In the rows, 128 means zero.
One turn moves every row onto another: examples first, then more rows asked
K_723: [142 147 158 153 118 148 141 120 133 139 135 150 107 143 183 160 149]
K_446: [156 116 137 157 121 126 163  96 141 169 135 145 107 151 136 113 119]
K_475: [121 132 122 126 121 134 124 145 130 153 118 135  78 153 150 117 120]
K_67: [135 102 129 152 118 118 132 129 135 142 132 138  88 133 141 153  96]
K_928: [121 116 123 132 123 134 132 148 145 154 132 140  87 150 146 153 116]
K_905: [147 119 144 137 103 160 123 100 129 140 128 172 126 165 156 140 117]
K_466: [131 146 142 154 113 128 102 123 138 141 127 119  96 168 153 132  97]
K_474: [144 136 129 149 118 137 144 112 143 166 131 129 107 173 130 102 116]
K_319: [145 146 143 124 131 131 121  95 107 137 131 137 118 125 128 115 110]
K_59: [140 129 148 152 120 134 148 123 114 131 140 155  92 118 184 151 140]
K_627: [124 157 149 130 114 126 123 119 109 112 133 140  91 139 169 125 141]
K_403: [142 137 157 162 117 133 137 115 119 126 144 149 101 127 185 156 132]
K_234: [136 148 136 109 134 139 125 108 109 144 128 139 113 129 131 112 124]
K_788: [144 126 145 147 121 139 156 125 122 139 128 160  97 120 174 150 153]
K_28: [131 154 153 142 111 118 121 110 109 106 135 137  93 135 168 125 130]
K_460: [152 133 147 157 120 133 151  96 150 171 138 138 117 170 141 122 120]
K_426: [142 114 129 154 115 111 124 121 120 136 120 133  81 133 142 117  91]
K_250: [129 125 139 152 117 128 117 130 149 144 138 129  99 157 148 163  97]
K_247: [135 141 153 148 120 141 141 128 122 135 143 150  96 133 188 154 146]
K_585: [144 126 135 142 124 137 162 109 146 177 133 143 109 163 140 114 132]
K_891: [138 160 145 118 132 140 115 101 115 141 133 131 124 141 135 120 116]
K_626: [152 103 139 137 104 152 130  99 118 138 125 176 121 150 151 132 112]
K_16: [129 146 145 134 114 120 129 116 103 110 131 143  87 128 164 121 135]
K_670: [145 125 125 147 119 133 153 112 137 166 128 134 102 160 128  95 115]
K_34: [150 131 132 157 116 130 146 102 139 161 131 129 109 163 128 100 106]
K_700: [142 110 135 125 106 161 134 109 124 146 124 179 119 158 153 133 126]
K_136: [154 130 158 168 115 131 146 106 123 128 132 152 105 123 174 158 133]

K_247 -> K_59
K_585 -> K_446
Now find these:
K_626 -> K_905
K_475 -> K_426
K_319 -> K_891
K_28 -> K_627
K_67 -> K_250
K_670 -> K_34
K_723 -> K_788

One turn moves every row onto another: examples first, then more rows asked
K_592: [129 154 136 105 156 133  87 135 128 149 153 122 117 106 117 139 139 106
 117 116 133 126 125 165]
K_437: [128 132 137 148 142  99 109 128 128 125 139 130 166 111 126 134 137 109
 125 109 118 125 102 129]
K_194: [143 166 144 127 143 107 121 120 134 119 127 127 154 119 111 103 102 100
 129 127 109 134  85 140]
K_275: [127 138 110 117 153 125 114 141 135  84 155 124 134 104 123 100 104 116
 117 101 120 107 102 143]
K_172: [109 139 122 123 190 117 109 145 127 110 142 108 128 123 116 110 109 109
 112 111 132 118 101 128]
K_595: [147 153 126 127 121 135 121 178 112 139 166 116 133  71 122 102 126 118
 142 145 131 129 109 146]
K_966: [136 159 157 106 168 106 130 137 115 116 130 135 143 100 132 133 125  89
 125 118 131 141 111 147]
K_630: [130 142  97 136 178 114 111 165 137 110 139 116 126 121 124 110 127  97
 115 107 127 111  99 141]
K_416: [149 127 145 102 122 126 129 125 122 135 146  89 109 116 112  93 124 112
 128 120 114 112 116 137]
K_119: [127 152 139 138 105 118  98 148 103 133 166 101 152  88 120  87 119 116
 124 125 132 129 101 142]
K_893: [138 156 151 117 126 124 117 141 116 136 154  97 126  67 144 101 109 114
 124 141 141 149 102 148]
K_213: [150 126 104 117 116 140 107 149 132 112 138 115 138  97 144  84 128  95
 124 122 142 137 110 120]
K_510: [148 141 131 134 143 141 136 178 104 118 130 133 129 126 123 102 133  96
 159 127 117 109 106 133]
K_417: [118 167 153 139 137 111  91 152 109 146 148  98 136 100 132  96 118 108
 116 140 142 150 100 147]
K_934: [136 129 107 117 163 142 101 150 108 147 127 100 129 112 122  95 136 100
 110 128 140 148 117 116]
K_229: [136 146 124 106 131 130  97 149 144 106 131 115 139  76 130 100 104 116
 123 116 142 100 121 140]
K_482: [122 156 129 136 140 119 109 147 100 143 145 129 122 108 125 133 144  95
 140 124 145 126 115 185]
K_588: [127 140 123 128 147 119 108 121 136 152 157  97 137 103 137 119 147  89
 144 112 152 102 114 134]
K_93: [110 142 147 136 136 117 114 136  98 139 154 125 123 128 131 126 140 114
 138 145 158 116  95 155]
K_112: [132 140 139 134 113 127 138 126 105 131 138  98 120 109 120  97 121 123
 137 126 121 110 110 179]
K_343: [121 151 131 107 167 131  94 157 122 137 124 100 131 105 100 107 111 114
 116 128 152 104 112 122]
K_643: [136 144 135 134 157 134 149 162 114 114 148 135 149 115 124 128 162 113
 136 125 139 125 111 128]
K_219: [132 151 125 149 137 115 100 171 100 158 155 100 140  85 114  99 138 118
 129 130 127 124 118 146]
K_883: [130 131 130  90 135 155 105 151 111 112 145 121 130  96 107  97 110 118
 121 126 137 140 123 119]
K_485: [162 141 127 113 158 135 140 127  99 136 131 121 116  90 132 132 128 101
 145 121 134 110  90 128]
K_374: [141 157 142 130 146 117 126 170 114 155 146  93 117  80 131 109 128 108
 136 152 151 133 100 134]
K_732: [138 155 104 132 156 125  86 162 145 134 117 110 139 107 141  95 129  94
 116 130 149 115 109 139]
K_424: [132 146 134 106 148 130 104 147 114 142 169 130 124 140 132 108 151  89
 131 144 150 122 102 132]
K_177: [121 134 147 157 134 126 111 126 114 119 120 100 147 120 132 102 122 112
 137  95 116 110 109 136]
K_454: [147 128  92 119 148 134 131 150 138  93 153 122 123 101 129 104 118  98
 126 105 122 130  96 133]
K_734: [128 130 104 125 189 128 123 152 130 119 139 108 116 118 124 116 122  93
 120 114 130 145 100 124]
K_340: [141 139 127 118 142 144 114 135 140 135 150 115 126 110 146  78 128 108
 144 133 103 134 140 161]
K_601: [125 136 140 131 129 138 126 127 117 139 144 122 123 111 133  98 106 123
 153 155 111 139 110 172]
K_729: [144 148 116 153 146 140 131 136 132 123 139 130 158 115 113 104 139 134
 132 127  98 130 108 143]
K_105: [156 162 137 115 163 133 168 131 114 117 129 110 135 101 115 102 129 111
 134 126 123 126 107 140]
K_648: [131 159 143 119 116 142 111 151 159 123 148 110 126 127 107  96 112  98
 151 130 127 117 108 149]
K_857: [124 165 149 132 140 140  99 117 120 117 134 130 139 126 131 124 110 103
 132 123 144 129  71 134]
K_882: [136 148 130 133 110 130 138 143 119 136 140 113 125 113 113  99 110  89
 166 138 124 127  97 167]
K_464: [141 145 159 119 159 137 118 139 124 123 108 124 111 105 142 127 105 107
 135 127 111 147 108 151]
K_773: [124 130 118 106 162 140 126 134 130  91 157 120 125 106 121 104  97 110
 124 112 125 142  99 124]
K_355: [135 154 111 145 154 151 102 137  96 126 145 143 151 106 131 111 142 114
 139 106 115 112 116 157]
K_744: [121 128 130 137 145 110 119 123 104 160 146 116 124  98 135 135 133  93
 158 133 146 128 107 152]

K_601 -> K_93
K_729 -> K_643
K_213 -> K_934
Now find these:
K_172 -> K_275
K_424 -> K_416
K_464 -> K_857
K_417 -> K_119

One turn moves every row onto another: examples first, then more rows asked
K_728: [159 129 161 134 118 114 160 141 123 130 134 107 174 106 137 153 148 103
 132 120 128]
K_222: [124 136 127 139 116 138 157 151 117 133 115 130 142 108 129 137 142 148
 123 109 130]
K_541: [131 116 141 130 122 130 156 140 116 145 112 106 117 108 139 180 104 126
 136 128 171]
K_91: [132 136 146 117 124 103 140 146 119 144 130  86 187 119 144 157 102 103
 141 140 175]
K_98: [124 142 145 123 117  99 163 140 132 126 124 143 157 101 135 140 112 135
 167 130 172]
K_135: [103 147 138 141  98 110 149 125 127 144 150  93 123 106 112 167 124 116
 141 129 158]
K_188: [ 98 103 156 122 154 121 147 138 114 131 124  98 160 106 132 164 113 146
 132 117 162]
K_834: [104 139 130 108 113 113 162 159 124 117 101 110 174 105 127 182 127 116
 155 140 129]
K_380: [122 131 144 142  89 118 176 168 115 121 121  88 141 101 133 164 110 109
 150 151 148]
K_652: [139 123 121 137 101 124 163 123 135 149 113 130 164 104 124 148 120 116
 175 139 154]
K_945: [129 140 132 130 108 148 165 167 119 128 120 127 150 111 122 150 130 137
 134 112 117]
K_150: [104 123 134 112 129  91 131 120 124 128 135 108 175 117 135 163  94 122
 155 138 160]
K_44: [125 115 117 137 119  98 137 128 115 132 111  96 189 105 148 149 115 107
 148 145 164]
K_756: [ 95 123 127 134 104 125 153 134 126 149 130  76 178 109 107 166 138 110
 146 134 130]
K_978: [134 136 119 126  97 146 145 131 128 125 126 114 165 104 105 151 106  87
 154 121 164]
K_593: [125 144 147 140 119 147 151 152 115 121 138 110 147 110 110 127 128 134
 116 121 125]
K_695: [109 107 140 133 102 139 158 142 117 123 144 101 164 106 110 132  88 110
 145 114 177]
K_328: [103 112 124 127 107 103 138 138 120 140 141  87 191 114 144 157 108 113
 162 114 163]
K_722: [103 138 124 127  94 125 136 139 115 110 113 100 125 112 153 152 123 120
 165 115 153]
K_442: [121 121 153 111 106 105 177 157 110 115 115 117 158 119 132 157 119 106
 101 120 143]
K_408: [123 101 140 129 110 128 143 125 107 106 115  99 161 121 148 128 134 107
 126 106 133]
K_329: [136 127 150 160 125 125 139 142 117 112 143  91 140  81 141 156 125 121
 158 122 160]
K_154: [118 135 137 134 102 153 160 152 120 140 134 110 147 121 109 139 127 135
 129 118 113]
K_201: [116 135 151 130 112 112 158 143 119 138 128 111 155 113 133 115 111 124
 134 122 197]
K_288: [115 131 116 113 114  99 143 143 121 134 123 109 183 106 129 184  99  98
 135 126 171]
K_179: [130 107 150 109 125 126 151 114 124 131 135 121 149 124 117 175 115 113
 124 108 127]
K_303: [101 122 144 125  97  92 165 127 125 133 143 116 160 121 134 147 146 126
 136 102 127]
K_801: [120 127 143 142 128 137 161 149 114 127 130 127 141 105 114 139 123 151
 112 119 132]
K_876: [116 139 154 130 139 131 132 146 117 123 141  76 177  96 112 160 131 106
 123 120 159]
K_712: [108 131 133 116 132 115 142 141 115 133  85 102 161 116 157 148 144 134
 141 128 156]

K_408 -> K_303
K_756 -> K_188
K_593 -> K_222
Now find these:
K_652 -> K_695
K_150 -> K_288
K_541 -> K_380

One turn moves every row onto another: examples first, then more rows asked
K_814: [137 122 128 123 125 111 118 109 144 118 116  86 132 141 106 114]
K_433: [142 147 117 129 143 125 120 139 144 113  94 113 140 101 129 147]
K_874: [129 140 106 125 131 160 115 131 117  97 118 114 144 154 130 108]
K_31: [115 125 129 139 141 148  91 151 140 129 119 124 119 153 122  97]
K_644: [144 120 143 113 154 134 105 121 153  97 104 116 120 110 133 116]
K_260: [138 112 123 123 117 114 118 112 150 119 121  95 122 142 106 106]
K_847: [119 143 106 154 123 143 133 105 164 111  96 145 131 120 135 122]
K_675: [123 110 110 119 135 123 120 120 161  89 136 123 135 129 110 118]
K_285: [137 154 151 127 136 129 106 148 137 116  88 120 119 138 138 121]
K_377: [107 119 123 136 126 171 112 155 132 125 106 103 125 141 142 125]
K_18: [102 138 113 161 123 121 119 137 152 126 110 133 149 122 140 138]
K_203: [116 124 137 122 103 124 118 110 146 117 142 116 114 123 138 136]
K_242: [122 150 118 148 127 142 125  99 153 114  94 150 126 121 132 125]
K_69: [122 142 126 173 143 149 130 125 156 132 116 111 130 111 121 103]
K_211: [138 108 112 126 138 132 153 135 128 122 126 124 121 150 151 120]
K_74: [132 121 123 120 115 128 146 131 149 146 122 133 138 117 145  97]
K_546: [106 123 134 128 133 177 115 151 135 118 106 102 124 129 134 128]
K_930: [126 143 102 126 147 147 140 136 165 136 122 115 125 141 156 100]

K_74 -> K_930
K_18 -> K_31
K_644 -> K_433
Now find these:
K_546 -> K_814
K_874 -> K_203
K_847 -> K_377

